Each row has a name. After each piece below comes the name of the row it's from, unless a question asks for something else. Each question is about the rows just above it.

[ 55  95  97 123 157 199  80 170 115 148 118 130 132 130 147 102 166 167
 141  94 113 121 133 143 151 184] : B
[ 55  95  97 123 157 161  80 181 115 148 118 130 132 159 147  88 166 167
 141  94 113 112 133  93 134 137] : A
[ 55  95  97 123 157 178  80 136 118 148 121 130 132 118 147 104 166 167
 141  94 113 122 133 148 142 180] : S
[ 55  95  97 123 157 199  80 170 115 148 118 130 132 130 147 102 166 167
 141  94 107 121 133 143 151 184] : M
[109  95  97 123 157 121  80 160 115 148 118 130 132 159 154  88 152  94
 141  94 113 112 133  93 134 137] : N
q: [ 55  95  97 123 157 178  80 136 118 148 121 130 132 118 147 104 166 167
 141  94 113 122 133 148 142 180] => S
Which row holds [109  95  97 123 157 121  80 160 115 148 118 130 132 159 154  88 152  94
 141  94 113 112 133  93 134 137]? => N
Where do [ 55  95  97 123 157 199  80 170 115 148 118 130 132 130 147 102 166 167
 141  94 107 121 133 143 151 184] appear? => M

[108 120 134 144 149 145 132 109  91  92 120 164 191 178 129  73  51  76
 133 184 199 176]  H
[108 120 134 129 149 145 132 109 149  92 120 164 191 178 129  73  51  76
 133 184 199 176]  Z
[109 118 129 139 146 149 147 138 122 103  89  90 109 142 175 192 181 144
  97  60  51  75]  X
Number of entries in [108]: => 1
Number of entries in [108 120 134 129 149 145 132 109 149  92 120 164 191 178 129]: => 15

[157 178 184 104 117 108 131 168 153 146 172 113 144 129 154 111 111 118
 120 162 109 121 179 126 113 115 116 122 116 116 112 180 145 154 177 150
 115 110 117 115  91]  L
[157 178 184 104 117 108 131 168 153 146 172 113 144 129 154 111 111 118
 120 162 109 121 179 126 113 115 116 122 116 116 112 180 145 154 177 150
 116 168 113 120 110]  P
[154 174 167 126 133 121 136 152 155 153 159 125 128 139 149 118 118 122
 139 155 128 137 171 144 125 124 109 121 105 130 122 170 152 152 167 148
 128 162 117 123 125]  D
q: [157 178 184 104 117 108 131 168 153 146 172 113 144 129 154 111 111 118
 120 162 109 121 179 126 113 115 116 122 116 116 112 180 145 154 177 150
 115 110 117 115  91] => L
q: [157 178 184 104 117 108 131 168 153 146 172 113 144 129 154 111 111 118
 120 162 109 121 179 126 113 115 116 122 116 116 112 180 145 154 177 150
 116 168 113 120 110] => P

[131 123 168 139 127 144 133] -> Suvel
[125 127 184 152 118 180  97] -> tize
[125 105 203 144 122 115 168] -> diveb
[122 151  95 154 122 166  99] -> zite
[153 158  58 109 151 152 104] -> liset
[137 142  86 129 138 124 140] -> rurap
[141 145  90 124 141 138 124] -> Lif
[125 127 184 152 147 180  97] -> lut
[141 126 145 123 138 126 146] -> nud
[126 125 147 144 125 128 143] -> muli
The row with [137 142  86 129 138 124 140] is => rurap
How many entries does [141 145  90 124 141] have? => 5
q: [125 127 184 152 147 180  97] => lut

[163 136  65 171 152 142 119 190] : res
[129 134 132 133 129 132 130 127] : Pel
[ 82 123 123 102  68 112 159 115] : Tenu
[129 133 124 130 129 136 131 128] : bugas
[143 167 169 148  94  79  80 173] : Fuzi
How many entries does [143 167 169 148  94  79  80] have? => 7
q: [143 167 169 148  94  79  80 173] => Fuzi
q: [129 133 124 130 129 136 131 128] => bugas

[ 97 116 137 131 140 119 135 102 109 177 187] : Vesiz
[112 120 130 130 136 110 120 129 128 101 125] : bezop
[159 143 129 116 119 134  98 138 109 134 183] : zever
[179 120 140 126 121 112  91 153 144 110 108] : ril
Where do [ 97 116 137 131 140 119 135 102 109 177 187] appear? => Vesiz
Which row holds [179 120 140 126 121 112  91 153 144 110 108]? => ril
Which row holds [159 143 129 116 119 134  98 138 109 134 183]? => zever
Number of entries in [ 97 116 137 131 140 119 135 102 109 177]: => 10

[130 138 151 114 188]  zoko
[138 144 156 113 150]  nuvi
[132 142 161 147 113]  lorum
[148 128 116 146  73]  nif
[133 138 148 121 165]  begi
[142 127 118 128 124]  nos
How many entries does [130 138 151 114] have? => 4
The row with [148 128 116 146  73] is => nif
Count the entries of [130 138 151 114 188]: => 5
q: [133 138 148 121 165] => begi
Count the entries of [142 127 118]: => 3

[166  60  97 102 119] = Rino
[133  74 147  88 141] = bizo
[168  60  96 103 120] = Kuleg
[114  82 176  80 153] = Vugu
q: [166  60  97 102 119] => Rino
Count the entries of [114]: => 1
How many entries does [166] have? => 1
q: [114  82 176  80 153] => Vugu
How many entries does [168  60  96 103] have? => 4

[116 125 131 127 148 131 136 132 128 123 113 120 121 119 136 115 122 159
 115 131 126 113 129 122 125 112 119  61 124 128 116 135 126 126 129 136
 132 121 119 126 105 119 129 126 123 129 136 132 113 137 152 141 130 132
 121 117 131 120] -> Memep
[121 127 129 132 122 128 137 128 131 130 133 121 130 128 120 135 105 137
 117 124 131 115 134 127 126 126 115  93 124 127 132 131 124 128 130 131
 118 128 122 124 116 129 131 129 122 131 138 135 141 129 110 141 126 134
 128 119 139 132] -> bupib
[129 125 126 122 127 129 133 129 128 127 128 127 129 130 129 132 126 139
 129 130 129 118 130 128 141 133 124 127 117 128 128 130 126 130 125 130
 124 128 125 128 107 131 128 127 127 133 137 133 133 127 130 129 126 131
 129 130 134 125] -> noso
[120 127 129 148 129 129 122 128 132 123 121 133 128 126 122 116 127 144
 131 129 132 131 131 126 129 127 133 121 133 127 127 126 130 130 126 125
 138 131 132 130 137 134 128 128 128 129 118 130 122 128 138 122 124 128
 130 117 117 123] -> Fozif
[133 128 126 120 126 128 130 128 126 128 134 119 128 126 134 134 130 125
 127 128 125 121 128 130 130 126 124 131 124 126 128 130 126 128 127 129
 123 128 127 129 115 126 130 127 124 130 136 130 133 127 120 125 135 127
 129 140 132 130] -> vafo
Number of entries in [121 127 129 132 122 128 137 128 131 130 133 121 130 128 120 135 105 137
 117 124 131 115 134 127 126 126 115  93 124 127 132 131 124 128 130 131
 118 128 122 124 116]: => 41
[116 125 131 127 148 131 136 132 128 123 113 120 121 119 136 115 122 159
 115 131 126 113 129 122 125 112 119  61 124 128 116 135 126 126 129 136
 132 121 119 126 105 119 129 126 123 129 136 132 113 137 152 141 130 132
 121 117 131 120] is in which row? => Memep
The row with [129 125 126 122 127 129 133 129 128 127 128 127 129 130 129 132 126 139
 129 130 129 118 130 128 141 133 124 127 117 128 128 130 126 130 125 130
 124 128 125 128 107 131 128 127 127 133 137 133 133 127 130 129 126 131
 129 130 134 125] is => noso
Count the entries of [129 125 126 122 127 129 133 129 128]: => 9
[120 127 129 148 129 129 122 128 132 123 121 133 128 126 122 116 127 144
 131 129 132 131 131 126 129 127 133 121 133 127 127 126 130 130 126 125
 138 131 132 130 137 134 128 128 128 129 118 130 122 128 138 122 124 128
 130 117 117 123] is in which row? => Fozif
How many entries does [116 125 131 127 148 131 136 132] have? => 8

[179 185 200  84 152  94 177 145  58 160  94  59  93  58] = dig
[191 141 196 201 156  71 179  56  64 162 134 150 171 107] = kaz
[ 67  87 123  91 147 153  88  60 182 112  84  78 157 104] = rebe
[191 141 196 201 156 126 179  56  64 162 134 150 171 107] = Zede
[187 109 179 199 170  68  90 176 202  63 171 197 102  63] = Vatep
[191 141 196 201 156 158 179  56  64 162 134 150 171 107] = baf
Count the entries of [ 67  87 123  91 147 153  88  60 182 112  84  78 157 104]: => 14
Which row holds [179 185 200  84 152  94 177 145  58 160  94  59  93  58]? => dig
The row with [ 67  87 123  91 147 153  88  60 182 112  84  78 157 104] is => rebe

[128 101 173 125 162 113]  fovoz
[ 94 137 125 175 138 141]  Dov
[104 152  97 162 100 163]  Ribil
[137 156  58  60 148 150]  Relal
[ 94 137 125 175 138 190]  godib
[112 158 104 159  82 137]  nifa
[132 142  79  86 154 154]  Riba
[128 102 107  96 191 176]  Zik
[157 101 158  90 168  98]  peme
[157 116 154 122 137  81]  Lazu
[132 142  79  86 154 154] is in which row? => Riba
q: [ 94 137 125 175 138 190] => godib
How many entries does [ 94 137 125 175 138 141] have? => 6

[156 118 118 135 128 130 128] -> Vuzi
[184 141 116 132 133 123 129] -> Tov
[156 118 118 127 128 130 128] -> noka
[135 100 154 135 168 142 107] -> dev
[140 112 112 139 108 143 161] -> zize
Number of entries in [156 118 118 135]: => 4
How many entries does [135 100 154 135 168] have? => 5

[190 188 154  94 177 156 143 107 156 134 152] = Sonud
[150 115 170  74 162 127 134 144 117 135 126] = vur
[150 158 170  74 162 127 134 144 117 135 126] = befi
How many entries does [190 188] have? => 2
q: [150 158 170  74 162 127 134 144 117 135 126] => befi
Count the entries of [150 115 170  74 162 127 134 144 117 135 126]: => 11
Number of entries in [150 115 170  74 162 127]: => 6
Number of entries in [190 188 154  94 177 156 143 107 156 134 152]: => 11
How many entries does [150 158 170  74 162 127] have? => 6

[109 186 133  99 180 178 180 151 120 153  91 152  93 162]  mik
[100 132 158 191 173 133 175  90 168  82  72 154 160 184]  zadep
[187  90 103 189 157 154 165 100  92 147 160 101  74  76]  ged
Count the entries of [109 186 133  99 180 178 180 151 120 153  91]: => 11
q: [187  90 103 189 157 154 165 100  92 147 160 101  74  76] => ged
q: [109 186 133  99 180 178 180 151 120 153  91 152  93 162] => mik
Number of entries in [187  90 103 189 157 154 165 100]: => 8
Count the entries of [187]: => 1

[ 78 136 112 132 147] = lepat
[ 80  87 164 180 185] = Voz
[187 164 131 145  75] = bara
[166 129 169 183 108] = nalo
[158 156 134 118  93] = kuda
[162 165 108  60  75] = Lefo
[158 135 144 165 107] = luva
[ 95  88 158 162 178] = Kalu
[109  88 158 162 178] = tepu
[105  95 105 139 166] = gem
[181  88 158 162 178] = Rulep
How many entries does [ 78 136 112 132 147] have? => 5
Number of entries in [158 156 134 118  93]: => 5
Which row holds [ 80  87 164 180 185]? => Voz
q: [187 164 131 145  75] => bara

[202 189 184 193] = ruvo
[202 189 194 184] = ven
[197 175 201 178] = gosi
[197 178 194 190] = Bavef
The row with [197 175 201 178] is => gosi
Number of entries in [197 178 194]: => 3

